(in the rows, 128 means zero)
Each path below is one point turned by a fixed rotation once a step. After each direction that follows a path, write how fast that rotation turns it, in degrees each step (0 if it stays still).
Each turn is a multiple of 5 degrees from 10 to 175, or 0.
Each row of a path follows its step; steps can be skipped.
Path 1:
step 0: [136 131 136 128 126 120 130 124 109 131 133 132 130 128 115 121 120 122
 133 120 118 130 117 132 124 131 131 124 123 137 129 121 126 117 129 132
 127 130 122 132 116 137 135 127 139 126 131 136 128 131]
step 6: [142 128 129 121 128 124 125 119 128 149 131 134 127 128 128 119 133 131
 123 128 116 134 130 140 136 119 134 131 127 122 124 126 137 124 136 130
 121 127 118 134 126 116 130 127 132 125 122 134 132 126]
step 7: [130 117 133 138 120 129 120 124 116 122 131 128 131 124 133 124 127 118
 124 129 122 128 125 129 125 141 137 130 121 136 115 130 129 127 126 137
 134 132 125 126 127 126 139 131 144 114 127 132 129 130]
step 8: [119 141 128 117 125 122 121 130 122 134 119 130 122 124 123 137 131 136
 137 127 121 133 119 123 130 131 124 126 121 132 118 129 124 119 132 128
 125 132 136 120 134 123 129 117 134 124 129 137 134 142]
step 10: [145 130 129 125 127 133 130 133 129 128 132 132 131 127 122 122 127 110
 113 133 126 141 118 126 137 132 132 127 119 125 131 129 136 114 131 125
 124 123 125 121 132 133 137 128 134 125 130 133 134 132]
step 11: [134 129 117 128 125 134 126 123 117 130 127 136 130 123 120 127 122 140
 126 132 125 128 131 119 128 130 127 133 139 129 114 132 121 120 133 137
 119 126 124 129 124 121 125 122 149 122 122 129 137 126]
step 14: [131 124 129 136 118 124 121 135 125 135 119 124 129 126 126 133 134 121
 118 121 119 136 136 119 138 138 128 126 125 127 120 141 135 124 122 141
 124 137 126 126 134 123 133 120 136 129 121 133 131 123]
step 17: [138 122 132 113 117 132 120 117 119 121 128 126 125 135 128 128 134 125
 120 133 127 128 123 120 132 125 136 129 125 119 122 138 134 122 130 124
 127 122 130 129 136 131 136 119 140 128 123 138 123 136]
[130 124 129 126 127 128 129 133 126 126 128 127 129 130 129 130 127 127
 128 128 127 131 130 125 130 129 130 127 127 132 128 129 129 127 131 129
 128 128 131 132 129 130 127 129 125 127 130 129 125 131] => 155
[129 127 128 126 127 129 130 131 129 127 128 128 128 125 131 127 128 124
 129 131 130 126 125 129 129 130 130 129 128 129 128 130 128 132 126 125
 131 129 125 126 125 132 129 127 129 128 128 130 129 131] => 140
[128 132 130 125 128 129 128 126 129 129 130 129 125 129 129 126 129 130
 127 132 129 131 129 129 132 127 128 127 127 128 128 131 128 128 132 128
 131 127 129 127 129 128 129 126 126 129 127 127 129 131] => 160
[128 130 131 129 129 128 131 130 129 129 129 126 131 128 127 125 126 127
 128 128 127 129 127 124 130 126 126 128 126 129 129 130 127 124 126 128
 126 130 125 127 126 130 125 130 127 132 125 127 129 127] => 70
Path 2:
step 0: [126 125 125 126 126 119 126 113 145 125 137 128 121 126 135 128 130 129
 127 130 131 129 117 133 129 121 120 133 125 129 129 118 140 134 123 135
 137 132 126 119 119 132 120 130 128 134 116 132 128 120]
step 2: [127 130 125 132 125 140 128 129 110 122 135 116 131 137 136 120 129 136
 130 123 128 130 124 117 134 130 134 124 129 122 133 136 126 133 127 136
 126 136 123 117 121 143 126 134 129 128 123 133 122 127]
step 7: [131 128 126 120 121 133 123 132 134 129 116 121 136 126 136 119 135 137
 135 124 129 134 130 135 127 122 129 121 134 134 130 125 133 138 142 121
 133 126 128 126 138 122 138 127 121 129 112 132 132 129]
step 9: [127 123 116 131 134 114 120 122 133 137 137 117 136 127 130 129 131 142
 130 126 128 120 134 129 134 130 122 124 132 131 137 121 126 117 125 136
 137 136 122 127 135 124 120 126 126 130 130 129 126 117]
step 11: [138 128 133 125 123 125 137 129 130 132 130 126 122 139 129 115 120 131
 133 124 129 131 125 124 132 122 126 138 134 135 134 136 141 131 128 128
 128 134 125 114 124 134 121 138 116 127 135 122 118 129]
step 14: [127 131 123 128 137 139 123 130 134 121 140 128 134 128 125 143 132 125
 132 132 127 128 132 129 135 126 118 126 123 134 128 128 123 136 125 126
 128 119 148 127 139 140 124 137 124 134 126 134 127 136]
step 15: [130 125 131 121 128 121 132 117 135 136 113 130 128 127 128 136 120 135
 120 117 133 128 124 132 135 132 137 113 127 129 125 132 132 122 123 126
 134 122 123 134 121 137 121 123 133 122 137 125 126 138]
step 16: [120 120 129 125 121 127 118 142 122 126 128 118 125 125 133 122 127 127
 139 125 125 126 128 134 128 139 131 127 123 121 121 130 139 137 130 130
 134 135 131 132 142 114 132 137 125 124 134 138 125 131]
[128 126 130 130 125 127 129 127 127 127 124 128 124 131 131 127 129 127
 127 127 126 128 127 130 127 129 126 128 128 126 128 125 133 130 126 126
 126 128 128 125 129 127 125 127 127 128 129 128 126 130] => 70
[129 129 128 131 131 130 123 127 131 129 127 131 127 130 129 129 128 127
 129 127 127 126 128 129 130 126 130 128 128 127 126 131 127 129 126 127
 125 129 132 129 130 124 131 127 127 129 127 127 129 127] => 160
[128 126 126 128 129 130 126 129 127 127 128 127 127 128 127 127 127 125
 129 130 131 128 127 127 129 133 129 127 131 129 131 129 131 126 126 127
 127 130 127 129 129 126 129 127 127 126 133 125 125 126] => 55
Path 3:
step 1: [140 130 133 126 137 128 127 129 127 132 129 133 125 115 133 132 139 126
 123 132 126 133 130 133 135 135 121 126 130 126 122 122 133 131 125 137
 144 123 113 123 127 124 123 131 137 129 121 122 115 116]
step 3: [129 136 124 121 122 113 128 121 131 130 121 120 134 136 123 127 133 121
 124 132 126 128 135 138 128 126 129 133 117 132 122 128 122 126 129 127
 124 129 130 126 138 113 141 144 140 134 129 123 136 131]
step 4: [150 140 115 121 120 120 144 134 127 133 126 124 126 122 129 126 126 125
 130 129 135 135 130 131 128 130 130 117 129 123 122 124 131 125 139 132
 124 127 120 124 130 122 123 134 134 137 132 125 132 128]
step 6: [127 130 140 124 122 128 133 132 128 132 123 128 125 126 129 120 144 131
 124 126 122 136 135 141 127 112 133 133 132 127 116 138 127 131 123 126
 128 133 136 128 128 133 139 141 129 116 125 131 125 119]
step 12: [145 124 125 126 126 123 130 117 127 138 123 120 125 126 134 130 136 129
 129 129 131 139 128 130 115 122 134 115 125 134 113 125 133 119 132 127
 130 128 122 131 127 132 118 136 138 121 119 123 132 123]
step 13: [132 135 133 132 122 135 139 124 125 128 132 127 124 125 137 131 145 132
 119 130 127 137 129 130 133 129 116 129 125 133 125 116 132 127 120 127
 128 133 123 130 134 130 129 141 149 122 131 134 124 128]
step 14: [132 135 129 130 124 121 133 134 126 134 130 128 117 126 138 114 136 124
 117 126 111 136 129 146 139 132 128 128 130 125 132 135 129 131 125 137
 132 131 131 128 139 126 139 135 129 135 126 126 126 128]
step 16: [142 126 121 124 119 122 140 132 121 133 121 125 135 120 130 135 138 126
 136 126 136 122 129 137 117 116 119 131 124 124 114 125 130 130 123 124
 120 136 129 130 130 119 127 125 134 127 134 123 122 134]
[130 130 126 128 126 127 128 130 126 127 125 130 128 129 123 129 127 126
 132 124 134 127 129 129 128 128 128 129 129 129 128 128 128 130 130 131
 126 126 129 130 131 128 128 129 126 128 128 129 128 131] => 60
[129 127 126 128 128 132 129 129 128 128 130 129 126 128 125 129 127 130
 125 129 131 132 125 127 126 131 132 129 126 126 127 127 126 127 129 127
 127 130 128 126 128 131 125 127 129 130 126 129 127 130] => 135
[126 129 124 131 129 126 129 130 127 130 130 131 127 127 129 126 128 125
 129 130 128 128 126 130 132 133 129 127 131 127 128 127 130 128 131 129
 131 126 126 130 127 127 127 127 126 130 127 128 128 126] => 110
[127 127 134 129 128 128 129 128 127 131 127 126 128 129 126 127 129 132
 127 127 130 128 131 129 129 133 128 129 131 128 125 126 130 127 127 128
 128 130 127 132 126 128 129 126 129 129 129 129 126 129] => 95
Path 4:
step 1: [143 133 138 122 136 136 126 120 142 130 124 133 118 129 130 124 148 136
 131 126 135 139 123 127 129 131 124 116 120 124 135 114 125 127 134 123
 135 129 123 123 129 131 130 121 125 129 133 124 123 137]
step 2: [135 137 115 132 134 128 111 129 129 126 120 137 119 124 125 133 122 112
 126 128 129 114 127 130 122 128 137 136 129 139 127 118 129 119 126 126
 125 133 132 111 128 125 136 132 131 122 130 119 127 125]
step 5: [140 129 117 129 136 121 117 119 130 135 132 131 131 122 131 124 140 117
 123 133 123 128 125 127 140 129 135 129 127 130 130 124 113 135 141 122
 134 132 138 119 135 137 121 134 126 129 130 127 113 132]
step 6: [124 129 141 136 136 140 117 132 125 131 130 125 124 125 131 131 131 116
 139 128 127 116 133 141 119 129 138 131 121 142 136 127 140 131 125 126
 127 133 117 124 124 119 121 121 126 134 127 135 118 125]
step 9: [124 123 139 128 135 133 135 122 130 135 120 125 143 124 127 128 140 120
 135 129 121 117 131 133 139 127 136 132 128 132 140 129 124 144 137 124
 123 125 117 126 131 127 125 141 138 119 135 123 126 121]
step 12: [135 126 141 124 129 126 129 124 131 128 131 131 121 117 127 129 129 125
 132 117 131 130 126 156 123 132 123 136 120 135 137 128 124 131 134 140
 120 137 122 126 135 122 134 136 121 126 132 124 129 117]
step 14: [134 136 134 131 124 129 113 123 132 142 122 129 122 128 130 138 123 134
 134 118 113 126 126 118 140 131 128 125 121 137 128 121 119 131 134 132
 132 131 139 130 131 126 135 133 135 143 122 124 119 135]
step 17: [138 136 113 125 131 139 126 120 129 130 126 127 117 130 121 139 118 117
 133 131 130 123 119 125 133 123 141 113 124 140 123 124 128 132 123 132
 122 126 129 115 136 119 130 135 133 131 124 127 130 122]
[130 132 127 126 126 127 127 131 127 130 129 132 128 126 129 133 129 127
 126 128 128 125 132 130 128 128 129 130 130 127 126 128 127 130 129 129
 126 126 129 126 130 129 127 130 127 129 130 128 128 131] => 115
[129 126 127 126 128 126 131 128 124 124 130 129 128 129 127 129 126 127
 132 126 129 130 128 126 129 130 128 127 128 129 130 129 129 128 131 131
 127 125 127 127 129 129 127 133 128 126 124 128 128 129] => 80
Path 5:
step 5: [132 136 129 132 120 131 129 136 131 123 131 131 134 121 120 137 128 123
 124 131 135 123 129 131 132 139 128 136 135 129 129 130 141 123 128 121
 125 125 124 131 136 139 133 134 133 127 125 136 125 117]
step 9: [123 119 128 125 131 134 123 128 126 124 121 126 128 121 118 136 130 124
 135 133 119 126 134 127 133 138 131 137 134 125 129 132 126 121 130 127
 124 130 135 136 131 120 129 130 133 125 109 132 129 131]
step 10: [125 125 133 132 122 135 133 132 122 119 132 124 128 118 126 134 138 113
 120 129 127 130 124 130 126 127 130 130 135 117 126 122 138 122 132 134
 127 131 129 128 114 124 126 129 137 131 126 127 134 125]
step 11: [133 129 126 125 128 137 128 123 124 133 129 132 129 130 124 126 125 114
 132 122 122 116 126 131 132 136 137 133 128 136 127 127 144 121 121 130
 118 134 132 133 127 120 127 129 136 126 128 129 130 117]
step 14: [127 132 129 126 118 136 134 119 130 128 123 130 124 127 114 128 131 113
 131 123 135 128 132 120 130 131 129 131 137 138 127 132 135 117 132 125
 125 126 133 129 125 134 131 123 134 126 131 140 127 124]
step 15: [137 125 125 128 131 138 134 135 128 132 130 127 131 118 121 123 131 114
 134 134 132 126 131 120 127 133 131 138 131 123 123 117 132 125 129 124
 128 131 125 125 132 132 132 121 123 130 113 123 121 124]
step 16: [129 138 134 135 129 129 130 131 134 107 139 125 123 130 121 128 129 118
 127 132 129 126 126 129 139 131 133 138 130 130 129 127 133 127 134 129
 122 128 129 134 138 132 133 126 138 131 121 132 130 124]
step 17: [136 124 130 124 125 139 137 124 132 125 129 141 125 137 110 140 127 123
 127 128 123 126 129 124 128 126 126 129 143 126 127 120 133 121 127 127
 129 131 126 135 127 134 126 129 130 123 121 124 132 125]
[130 126 127 125 129 130 128 129 124 128 125 129 129 126 125 128 128 129
 127 126 127 128 129 126 127 125 130 130 127 128 125 128 126 128 130 130
 131 128 130 125 130 127 126 127 126 126 125 128 127 132] => 130
